These are runs of 5 systems, one row a step. Runs of the same system follow the same rule from any start.
seq 1, A, 5 rows:
[[  7   3  36  -7 -33 -18  -4 -16  34   3 -26  10 -19  11   6   9  -7 -16
  -26  15 -41 -12  -8   3 -18 -13  -4  -9]
 [-25 -16  25 -25 -44  -4   8  -8  45  34  -3  13  -9  31  -9  13 -21   2
  -19  27 -36   3  -4  22 -23 -15  19   8]
 [-38 -31  12  -8 -49   0  22  -1  43  23  20  15  -7  40 -10  -6 -25   5
  -13  35 -31  10  -2  14 -18  -7  20  15]
 [-28 -33  -3   2 -33  -7  26  16  29  18  40  22  -2  43  -1  -9 -21  -1
   -5  38 -24  19   1   0  -1  -7  22  15]
 [-15 -23 -16  10  -3 -19  32  22  23  -5  46  27 -12  30  10  -6  -7  -5
  -17  29 -22  18   7 -16  10  -3   8  17]]
seq 2, Q:
[[ 44  39  14   8  38   5  12  10 -14 -29 -31  -1 -27 -30  -2   8  39   9
   -6 -24  19 -11  -3   3  20  14 -26  15]
 [ 22  24  21   4  13  13  23  16  20  -7 -40  12 -31 -16  -6   7  22  10
   -7 -11  14 -12  -5  15  10  11 -11  19]
 [ -6   6  11   1 -17   1  26  20  62  12 -39  32 -25  12   6  20   4   3
  -13  17  -2  -3  -8  18   5  -8  -5  22]
 [-13  -4   9  13 -25 -16  25  29  68  10 -32  47 -18  26  24  19  -7 -11
  -11  36 -17   6  -3   5   3 -20  -6   4]
 [-12 -18  -9  21  -4 -25  13  30  65  11 -19  54   5  32  35  14  -7 -20
  -18  43 -17  11   9 -16   7 -31  -9 -14]]
seq 3, N, 5 rows:
[[-56 -57 -10  -6 -59   9  -4  -9  41  43  24   8  29  52  -1  -9 -51 -10
    5  42 -20  10   6   7 -21 -27  29  -9]
 [-55 -59 -25 -13 -42  14 -28 -17  22  43  18  -9  53  35   1  -8 -54 -11
   17  32  -1  13  11  -5 -21 -27  33 -28]
 [-49 -50 -32 -13 -20   5 -45 -21  13  48  -1  -7  68  22  15  -5 -52  -7
   17  18   1  22  14 -12 -29 -28  26 -51]
 [-26 -40  -9  -5 -11   1 -64 -23   6  40 -46   2  78   6  28  -2 -41 -21
   19  11  -3  15  12 -23 -30 -42   2 -71]
 [-10 -24  14  -5  -9  -3 -62 -22  18  34 -76  18  68   5  26  11 -26 -23
    7   3  -3  18   7 -18 -33 -54 -12 -69]]
seq 4, A:
[[  8   0  -6  35  11 -31   8  26  38 -23 -33  47   1  13  42   6   5 -27
   -6  18  -7  -1   4 -22  16 -24 -32 -15]
 [ 10   5  10  17  -7 -19  20  25  49  -9 -40  42 -22   6  23  13   9 -13
  -15  16 -10  -4  -2  -2  13 -16 -21   0]
 [-11   1  12  10 -24   1  35  21  67  15 -35  37 -26  18   3  20  12   3
  -16  28  -4   2  -6  18   7 -12  -7  23]
 [-27 -10   4  13 -28  21  43  28  67  22 -22  32 -25  35  -4  10   2  10
   -4  30   9  10  -9  26   3   3   4  44]
 [-29 -25  -9  25 -23  29  54  38  51  18   7  39 -12  30 -10  -6  -5  17
    8  32  19  21  -2  21  14  15  14  51]]
seq 5, J (5 x 28):
[[ 27  26 -18  28  38  -5   6   5 -57 -48  42 -14  -4 -20   9 -17  16 -11
   14 -21  14  -2  -7 -24  19  32 -13   9]
 [ 31  29 -23  32  46  -8  17  22 -46 -53  24   1 -12 -22  17 -12  26  -6
   10 -14  23   2  -2 -21  34  29 -17  13]
 [ 35  32 -17  35  38 -13  31  33 -34 -55  14  12 -22 -21  17  -8  39  -2
    1 -10  17   4  -6 -22  34  27 -22  17]
 [ 36  34  -7  32  33  -9  40  39 -21 -53  13  17 -42 -18   5  -8  45   7
   -6 -15  12   1  -4 -12  36  29 -23  33]
 [ 33  36   5  22  19 -15  48  30  -4 -47  20  18 -57  -9  -3   1  44   4
  -12  -8  -1  -8 -10  -5  36  25 -18  41]]
seq 6, L:
[[ 41  53  10  -4  54  14 -22 -26 -65 -24 -16 -43  -3 -53  -9   5  27   4
   10 -51  32 -15  -8   6  -1  32 -14   2]
 [ 18  24   2  -1  41   1 -49 -35 -62 -13 -13 -44  33 -41  13   7   7  -6
   18 -30  15  -8  -1 -14 -13   4 -14 -29]
 [ -1 -20   4  -5   8  -1 -59 -33 -32  14 -19 -18  59  -3  13  -6 -32 -13
   15  -7  -8  12   2 -16 -32 -21  -2 -57]
 [-41 -48 -11 -17 -22   9 -37 -18  25  53 -26   2  58  20   7   2 -43   1
   11  21  -4  13  12  -5 -30 -36  19 -39]
 [-42 -47   2 -17 -30  36 -10  -2  47  64 -26  14  36  40 -14  -1 -43   7
    5  18   8  24  12  22 -19 -31  18 -12]]
seq 7, N, 5 rows:
[[ 12 -11  -3  15   9 -40 -34   2   8  -5 -36  30  31   4  46   2 -21 -34
  -14  10 -25   8   8 -42  -9 -37 -23 -56]
 [ -7 -17  20  -3 -19 -26 -18   5  53  25 -52  41  21  24  30  15 -19 -22
  -17  24 -32   7   1 -12 -19 -42 -18 -39]
 [-31 -26  25 -19 -41   0  -5  -3  64  53 -44  24   7  31  -3  19 -22  -5
  -14  29 -24  10   1  18 -21 -40   2 -16]
 [-42 -26  25 -23 -35  28  -4 -19  54  65 -35   8  19  34 -23  11 -28   9
   -5  16  -5  11   0  35 -28 -28  18  -2]
 [-41 -23  11 -23 -17  49 -15 -22  18  58 -29 -16  34  15 -20   7 -37  17
   18   4  19  14   0  32 -26 -11  27  -4]]
seq 8, Q, 5 rows:
[[-16   0 -25  12  34  46  13   7 -26  12  19 -11  17  -8  -9   0   5  24
   31 -13  44  20  -5   9   5  28  12  31]
 [-24  -4 -10   2   6  50  21  -4 -10  20  22 -19   0   5 -21  -3   2  31
   20  -6  31  19  -5  24  -5  27  27  45]
 [-26 -15  11 -17 -18  32  17  -9  -2  26  32 -16   0  22 -34  -3 -17  25
    4   7  -1  16  -6  24 -17  17  34  34]
 [-24 -16  11 -22 -31   9   3 -24   3  20  49 -24  -9  27 -24  -2 -22  11
   -6  17 -30   2  -4  16 -23  10  29  28]
 [ -9  -9  12 -13 -23 -17 -13 -29 -22   7  63 -25  -9  15  -6   0 -19  -2
  -13  16 -42  -5 -11  -2 -20   9  20  15]]
seq 9, J, 5 rows:
[[ 29  37   7  12  33 -14  -8  -3 -27 -31 -30 -10 -10 -38  16  11  27  -4
    4 -22  10 -17   0  -8   9   6 -25 -11]
 [ 40  42  14   7  33   0  -6  -7 -23 -27 -23 -12 -17 -30   0   8  25   0
   -1 -27   8 -15  -4   2   6  13 -23   0]
 [ 32  38  20   4  24   0  -6  -8 -32 -24  -8 -24 -30 -33  -7   5  26   4
   -1 -32   8 -20 -12   8   6  23 -18  17]
 [ 37  45  23   3  19  -7  -5 -15 -45 -33   5 -31 -36 -32  -9   9  24  -3
   -8 -21  -1 -25 -14   0   1  24 -11  11]
 [ 34  43  20   1  20 -13 -11 -23 -42 -39  15 -35 -27 -27  -1   9  22  -9
   -4 -15  -8 -29  -8   0   2  24 -13   7]]
seq 10, L (5 x 28):
[[-34  -5 -20  16  11  52  33  21  10  17  -3  12  14  12 -11  -1   1  29
   27  -3  49  27  -4  20  12  19  13  41]
 [-23   2 -33  16  32  42  31  17 -12   2  15  -2  12   1  -8   1   8  24
   23  -8  54  25   0   7  19  24   9  43]
 [-16  -5 -39  16  39  35  15  12 -34   2  37  -9  18   0  -1  -8   4  14
   23   0  32  24   5   0  10  27  11  20]
 [-22 -19 -34   6  24  13   5   2 -27   7  55  -8  21  12  -3 -10 -12   5
   12   5  16  28   7 -10   1  12  21   4]
 [-33 -35 -31   3  -6  10  14   6 -14  18  69  -3  22  24  -1 -12 -20   4
    9  17  -3  22   2  -9   0  10  27  12]]

Which system made each run below?
seq 11 (5 x 28):
[[ 30  42  25  -8  37  17 -21 -29 -44 -12 -30 -42  -6 -47 -13  12  16   8
   11 -39  25 -26  -7  13  -5  18 -16  -5]
 [ 19  31  34 -16  -9  22 -16 -27 -11   1 -46 -34  -7 -22 -20  11   5  12
    2 -27   5 -21 -12  23 -20  12  -7  -2]
 [  3  13  46 -13 -34  10 -18 -27  23  19 -49  -9  -7  -4 -15  22  -7   3
   -7   4  -8 -16 -17  29 -30  -8  -8  -4]
 [ -7  -9  42 -23 -38  -9 -29 -25  36  35 -44  11  10  19  -2  24 -18 -14
  -20  12 -37  -2  -5   9 -31 -35 -13 -26]
 [  4 -19  26  -3 -26 -22 -41 -23  25  23 -48  21  28  10  22  14 -24 -28
  -20  17 -39   3   2 -17 -27 -42 -13 -51]]
 => Q
seq 12, 5 rows:
[[ 39  30  -8  22  44  -8  -4  16 -25 -32 -26   8  -5 -35  22   8  29  -7
    5 -26  22  -8   1 -18  20   8 -34  -9]
 [ 30  27   5  13  39  13   6  21 -10 -20 -42  13 -12 -27   2  11  28   9
    6 -26  28  -2  -3   1  22  10 -27   3]
 [  1  11   4   5  11  19  27  17  37   6 -49  21 -14  -5   2  18   9  17
   -3   6  25   5  -3  14   7  -4  -9  16]
 [-26  -7   3  12 -21  15  26  25  71  17 -43  39 -13  21   4  19  -2   8
   -3  25   7   9  -9  18   5  -9  -2  25]
 [-25 -25  -4   9 -29  -5  30  29  68  23 -22  54   0  37  11  10 -11  -1
  -10  34 -14  16   0   2  -2 -29   3  11]]
 => Q
seq 13:
[[ 27   3 -12  31  20 -54 -12  23   1 -35 -10  38  11  -1  51  10  10 -38
  -17   5 -23   8   2 -51  19 -33 -33 -39]
 [  4 -13  10  15 -15 -46   6  15  56  -7 -19  51 -12  26  39  14  -7 -37
  -30  34 -48   6   3 -26   0 -36 -20 -31]
 [-29 -31  16  -7 -51 -22  24  16  75  35  -9  44 -12  43   2  10 -19  -8
  -28  44 -44   6   2   9 -12 -33   2   2]
 [-40 -37  19 -21 -63  14  13  -6  53  43  16  12   0  52 -19   0 -38   2
  -16  34 -24   9  -3  26 -23 -15  27  14]
 [-47 -45  -1 -17 -44  32 -10 -22  15  50  20 -21  25  39 -22 -12 -45   5
    7  19  -3  12   8  22 -23  -5  36   5]]
 => N
seq 14, 5 rows:
[[  5  -3 -24  39  36  -9   2  37  28 -14 -58  50  27  -1  48  10   7 -19
    9   2  24  18   6 -29  20 -18 -34 -31]
 [-21 -15 -14  32   5  -2  29  42  73  14 -55  67  10  14  34  13   1  -6
   -3  27  18  19   4  -3  19 -32 -19   2]
 [-29 -17  -7  17 -21  22  44  40  83  30 -47  61  -2  31  10  10  -5   7
    3  30  19  20  -1  19  11 -13  -7  25]
 [-43 -30  -6  17 -32  50  45  32  62  34 -22  37   3  38  -9  -8 -12  20
   19  27  35  20   0  26  10   2  13  44]
 [-46 -30 -26  16 -10  59  35  31  30  33   1  23  17  28 -17 -16 -18  26
   26  15  46  34   7  24   9  10  22  36]]
 => N
